In the data rows, zero lies at 4.5, halfway between 4 and 5.
Here are some points:
[8 3 4 1 2 5 4 5 4 5 5 2 6 4 2 5 4 5 2 3 3 0 4 5]
[5 4 4 7 3 4 4 2 4 5 8 7 6 4 4 7 4 6 1 1 5 8 4 5]
[3 4 0 7 8 5 4 5 6 6 3 9 2 5 4 5 3 5 9 4 5 8 5 5]
[5 6 7 2 5 5 4 6 3 3 5 3 6 5 6 3 3 3 9 5 4 2 3 6]
[8 7 6 5 4 4 5 3 2 3 5 4 6 4 5 5 4 5 1 8 4 4 7 4]
[6 0 9 3 9 3 5 7 5 2 2 0 8 9 9 3 4 1 6 7 3 2 3 6]
[5 3 6 3 2 7 5 6 3 3 4 4 4 6 5 0 3 3 7 4 3 5 0 7]
[6 5 3 4 5 4 3 4 6 6 5 6 5 3 3 6 8 7 0 3 5 3 4 6]
[3 2 3 3 5 6 3 5 6 6 4 4 7 3 2 3 5 6 3 3 3 3 4 4]
[1 5 3 6 6 5 3 4 5 5 5 6 6 3 3 7 7 6 7 7 4 4 6 4]
[3 5 5 6 7 4 4 5 6 5 4 5 5 5 5 7 7 4 7 8 4 4 5 4]
[8 5 5 5 2 2 4 2 5 5 7 8 2 6 5 6 5 5 0 0 7 9 1 5]
[9 2 8 5 7 4 3 5 5 4 5 6 6 7 7 2 5 6 0 3 3 6 0 8]
[3 3 4 4 7 5 4 5 6 7 3 3 3 4 5 2 5 4 6 5 6 5 4 4]
[4 0 8 3 3 6 5 6 4 2 3 3 4 7 5 3 3 3 9 4 3 2 0 8]
[5 7 2 4 4 4 4 4 7 6 4 6 0 5 3 7 7 5 4 4 7 4 7 5]
[4 7 0 6 4 5 3 3 4 5 5 6 6 3 2 6 6 6 5 5 4 6 5 4]
[2 2 5 7 5 4 5 4 4 4 4 4 6 4 4 9 5 5 9 6 4 4 2 5]
[5 4 5 3 3 4 5 3 5 5 6 4 5 3 3 4 5 5 4 4 5 2 4 3]
[5 4 3 3 3 5 4 5 4 4 5 5 6 4 4 2 3 5 5 2 3 4 4 5]
[4 2 8 4 3 4 4 5 6 5 5 3 3 4 4 6 4 6 3 2 4 3 1 5]
[5 5 7 4 3 3 5 3 4 4 5 4 4 4 5 6 5 4 3 3 5 4 4 4]
[4 5 3 4 5 5 4 5 6 6 4 4 5 4 3 3 5 4 3 4 4 6 4 5]
[5 5 3 3 5 6 4 5 5 5 3 3 4 5 5 0 5 4 4 5 4 5 4 4]
[4 4 0 5 1 6 6 7 5 5 3 9 2 5 4 0 6 5 6 3 6 7 5 2]
[4 6 6 3 5 5 5 5 4 4 5 3 4 4 5 5 3 3 8 6 5 2 5 5]
[6 4 8 3 5 4 6 4 4 3 5 3 4 4 6 4 5 4 3 7 5 2 5 4]
[4 5 3 6 3 3 5 3 4 5 6 7 3 5 5 7 5 4 5 1 6 7 5 4]
[5 8 3 4 5 6 4 4 4 4 5 4 5 2 4 5 3 4 6 6 5 3 7 6]
[6 3 6 7 9 4 5 6 5 2 3 8 4 8 9 5 3 2 9 6 4 8 5 6]
[8 4 9 4 4 4 5 5 3 1 5 2 8 7 7 4 3 3 0 6 2 4 4 6]
[5 4 9 2 5 4 5 5 4 3 5 0 6 7 7 5 3 3 0 2 2 5 7 4]
[0 9 0 5 1 7 5 3 4 7 6 4 4 1 1 8 3 4 7 4 5 6 9 1]
[4 7 2 8 2 3 5 2 4 5 5 7 2 5 3 7 4 4 7 4 6 9 7 4]
[0 2 4 5 6 6 6 6 3 3 2 2 9 5 5 3 2 2 9 9 3 5 6 2]
[4 3 7 4 5 4 6 4 3 4 5 2 6 4 5 6 4 3 7 8 4 1 6 3]
[9 4 9 5 5 3 4 4 4 4 6 4 5 5 6 5 5 6 0 6 4 3 1 6]
[5 6 7 4 4 3 7 4 5 4 5 4 2 5 6 5 4 3 6 5 6 4 7 4]
[5 2 2 3 2 6 6 7 3 4 4 7 7 5 4 0 5 5 3 3 3 5 3 2]
[5 4 4 2 6 5 5 6 5 4 3 2 5 5 5 1 4 3 5 5 5 5 5 4]
[7 6 6 3 4 5 4 4 4 4 5 3 5 4 5 4 3 4 0 4 3 4 4 5]
[9 4 9 3 7 2 4 4 6 4 5 6 2 6 6 4 8 7 0 2 5 4 0 7]
[6 5 7 4 4 5 5 4 3 5 4 3 5 4 5 4 5 5 4 9 4 2 5 4]
[9 7 4 3 5 3 3 4 6 6 6 7 3 4 4 7 7 7 0 2 5 4 5 7]
[2 4 7 4 3 5 5 5 5 4 4 0 6 6 5 6 3 4 2 4 3 5 7 4]
[4 3 5 3 6 4 5 6 6 6 3 3 3 5 5 1 5 4 4 4 5 5 2 4]
[3 3 5 4 6 5 4 6 5 5 3 2 6 4 4 3 4 4 7 7 3 4 5 4]
[6 2 6 4 6 4 4 5 5 5 5 4 5 6 5 3 5 5 2 3 4 6 1 6]
[6 6 7 7 4 3 6 3 4 3 5 5 3 7 7 7 4 3 8 5 6 7 6 4]
[9 3 9 2 6 3 4 5 4 2 6 2 5 6 7 2 4 4 0 4 3 2 0 6]
[5 4 4 7 3 4 4 3 4 5 6 6 6 4 4 8 4 5 4 1 5 6 5 4]
[4 3 5 4 3 6 4 6 4 3 3 4 4 5 4 2 3 4 8 5 4 4 0 6]
[4 4 0 3 3 6 2 5 5 5 5 4 8 3 2 3 5 6 3 3 3 5 3 5]
[5 5 7 3 4 4 6 4 4 4 5 3 4 3 4 4 5 3 5 6 5 2 5 4]
23 more points follow, each with its number after it:
[4 3 5 4 6 5 4 5 5 5 3 3 5 4 4 1 5 5 4 5 4 5 2 5] 0
[5 6 8 2 7 4 4 6 2 2 4 3 7 6 7 3 2 2 6 5 2 1 6 6] 1
[3 5 6 4 5 4 5 4 5 4 4 3 3 4 5 7 4 3 9 6 5 3 5 5] 2
[4 4 8 3 3 5 4 6 5 3 4 0 7 6 5 6 3 4 0 1 2 4 6 5] 3
[4 2 1 4 1 4 6 6 4 5 3 8 3 6 5 0 6 5 4 3 5 7 3 2] 4
[4 4 5 4 3 4 6 4 4 4 5 3 5 3 4 5 4 4 6 6 5 1 6 3] 5
[3 2 2 8 8 4 3 5 7 6 3 9 0 5 5 4 4 6 8 3 6 8 1 5] 6
[3 3 4 6 7 5 3 5 5 5 4 6 6 5 4 7 5 5 4 4 4 5 5 5] 7
[9 7 6 3 7 4 3 4 4 4 5 5 5 5 5 4 7 5 0 5 4 4 6 7] 8
[6 7 7 5 8 3 5 5 5 4 4 5 3 6 6 6 7 4 4 7 5 4 8 6] 9
[9 6 5 3 6 4 2 4 5 5 5 6 4 4 4 5 7 7 0 4 4 4 4 7] 10
[4 7 9 2 8 4 6 6 4 2 3 2 3 6 8 4 3 1 9 7 5 2 8 5] 11
[1 6 0 7 6 4 4 4 7 6 4 7 1 4 4 6 5 6 9 4 6 7 5 4] 12
[4 7 0 4 2 8 3 4 2 5 6 5 7 3 1 2 3 5 4 5 3 5 3 6] 13
[6 5 6 4 3 4 5 3 4 4 6 4 5 4 5 5 4 5 3 4 5 3 4 4] 14
[5 4 7 7 4 2 5 3 4 3 6 5 5 6 6 8 4 4 6 2 5 6 4 5] 15
[7 2 9 3 6 3 6 5 4 2 5 2 8 5 7 4 4 4 5 6 3 1 4 4] 16
[0 2 3 5 6 5 4 6 9 8 3 4 1 3 3 6 6 5 8 4 6 3 6 3] 17
[6 0 4 4 2 5 6 7 4 3 4 8 3 6 5 0 6 6 4 2 4 6 0 3] 18
[7 0 9 3 4 3 7 7 4 2 3 7 5 8 8 0 5 4 3 3 4 5 2 4] 19
[6 9 0 1 0 6 5 5 5 7 5 1 3 4 2 3 3 3 0 1 4 7 9 3] 20
[5 4 7 4 4 4 6 4 5 4 5 3 3 4 5 4 5 4 4 6 6 3 4 3] 21
[6 4 7 3 4 4 5 4 5 4 5 3 4 3 4 4 5 5 0 5 4 1 3 4] 22
Which three of these numbered points are nearest to each point below, looking only along the 5 directions in which the first points spread most? Their numbers follow each, nearest first.
[7 7 5 5 4 5 3 3 4 4 6 5 7 3 4 5 4 5 0 5 4 4 6 6] > 14 22 8
[3 7 0 3 0 8 2 4 4 8 5 2 8 0 0 4 3 8 0 3 2 6 7 3] > 20 13 5
[5 1 6 3 6 5 4 5 5 4 3 2 8 5 5 3 5 4 5 4 3 3 2 5] > 0 21 16
[8 4 8 4 4 4 4 4 3 4 7 4 9 4 5 6 4 6 0 4 2 2 2 6] > 22 3 8
[9 3 8 3 6 4 6 6 6 3 3 4 1 8 8 3 4 3 2 6 4 4 3 7] > 19 16 21
[5 4 9 4 6 3 7 4 3 3 5 2 6 5 7 4 4 3 6 9 4 2 6 3] > 1 11 16
[7 2 9 3 8 2 5 6 6 4 3 2 3 6 7 3 6 4 3 5 5 3 3 5] > 16 21 8
[9 3 3 3 2 5 6 7 3 3 4 8 4 7 5 0 6 4 0 2 4 7 3 3] > 18 4 19
[3 7 4 3 5 5 5 3 4 4 6 5 2 4 4 6 4 4 7 3 6 4 5 5] > 7 2 21
[5 4 8 4 8 3 4 5 7 5 3 4 0 5 6 5 7 5 3 5 7 2 5 5] > 9 8 7
[7 3 9 1 7 1 7 5 5 2 5 1 3 7 9 4 4 2 6 5 5 1 4 5] > 16 1 11
[1 6 6 4 6 5 4 5 4 4 4 4 3 4 5 6 4 3 9 6 5 2 5 5] > 2 5 7
Here are 23 other points, each followed by its number:
[6 5 0 4 0 6 5 6 3 5 5 9 5 4 2 0 6 6 2 2 4 7 3 2] 0
[3 1 8 5 5 4 4 7 5 4 3 4 5 6 6 6 4 4 9 4 4 2 6 6] 1
[7 5 7 4 4 4 5 4 5 4 5 3 3 3 5 2 5 5 1 7 5 3 2 5] 2
[6 6 7 4 5 5 4 5 4 4 4 4 3 3 5 4 4 5 3 7 5 2 3 7] 3
[0 3 3 5 5 7 6 6 4 4 2 2 6 5 4 3 3 1 9 9 4 4 7 2] 4
[0 3 4 5 6 5 5 6 5 4 3 2 6 5 5 2 3 2 9 7 4 5 4 2] 5
[5 2 0 4 0 7 3 6 3 7 5 9 8 1 0 0 6 9 0 0 3 6 0 3] 6
[5 7 3 7 4 5 4 3 4 4 5 5 4 4 4 8 4 4 6 6 6 4 9 4] 7
[6 6 4 4 6 4 4 5 4 4 4 4 5 5 4 4 7 5 2 6 4 4 5 6] 8
[6 9 3 3 4 5 3 3 4 6 6 5 3 2 4 3 4 6 0 2 5 5 4 6] 9
[4 6 7 4 4 3 6 4 4 3 5 4 3 5 5 6 5 4 7 5 5 3 7 4] 10
[8 5 7 6 4 2 4 4 7 5 5 6 0 5 6 8 6 5 0 1 7 5 5 6] 11
[2 3 2 5 2 6 5 5 4 4 3 6 2 5 4 2 4 4 9 5 4 6 1 5] 12
[2 5 3 9 3 4 5 3 4 5 6 6 6 5 4 9 4 4 9 5 5 7 7 3] 13
[4 6 0 3 0 7 3 4 2 6 7 4 9 3 0 5 3 6 2 1 2 5 5 5] 14
[5 6 7 3 7 5 4 4 4 4 5 3 4 3 6 3 3 4 4 6 4 2 3 6] 15
[4 5 5 4 4 6 5 6 4 4 3 4 2 5 4 2 3 4 9 6 5 4 2 6] 16
[2 7 0 8 1 4 5 2 5 6 6 7 2 4 3 9 4 4 7 4 7 9 9 3] 17
[6 8 1 4 7 4 5 4 6 5 4 7 1 6 6 4 4 3 4 3 5 8 8 4] 18
[4 5 7 5 5 4 6 3 4 4 5 3 3 4 5 5 4 4 7 7 6 2 4 3] 19
[2 4 6 6 7 3 4 4 5 4 5 5 6 4 4 7 7 5 7 5 4 5 3 5] 20
[4 7 3 4 3 5 4 3 4 6 5 3 3 3 3 4 3 4 2 5 5 5 7 4] 21
[4 3 0 7 8 5 3 5 5 5 4 9 4 5 4 5 3 6 8 3 4 8 2 6] 22
Which three of these numbered points are nearest to each point below, looking only along the 5 directions in which the first points spread most? Their numbers follow each, nearest first.
[5 9 3 6 4 4 5 3 5 5 5 7 1 5 5 8 5 3 4 5 6 7 9 4] > 7 18 13
[0 6 0 9 1 5 3 2 5 7 7 8 4 2 1 9 5 7 6 2 6 7 8 3] > 17 13 7
[0 4 0 6 4 6 4 5 5 6 4 5 8 3 1 6 5 5 9 6 4 5 6 3] > 4 5 12
[4 4 7 5 4 3 5 3 4 4 5 4 4 4 6 7 4 5 6 4 5 3 5 4] > 10 19 20
[5 4 3 8 3 3 5 2 4 5 7 7 5 5 4 9 4 5 5 0 5 7 5 4] > 18 13 7
[7 5 5 2 6 4 5 5 6 5 4 3 3 5 6 0 5 3 1 4 5 5 4 5] > 2 3 8
[5 6 5 4 2 5 4 3 4 5 5 4 3 3 3 2 4 6 0 3 4 6 1 5] > 9 2 8
[3 3 0 5 1 6 6 6 4 5 4 8 4 5 3 0 6 6 4 4 4 7 4 2] > 0 12 22
[6 4 7 2 3 5 5 5 5 4 4 0 7 6 6 3 3 4 0 2 2 6 5 5] > 2 15 3
[5 3 9 4 5 3 5 4 4 4 5 2 4 4 5 4 4 5 4 6 4 2 3 4] > 15 3 2
[4 7 0 6 3 5 2 3 3 6 6 6 6 1 1 5 7 8 0 4 4 7 3 5] > 9 21 14
[5 6 4 5 6 4 3 4 6 6 4 6 3 4 4 6 7 6 2 5 5 4 5 5] > 8 20 3
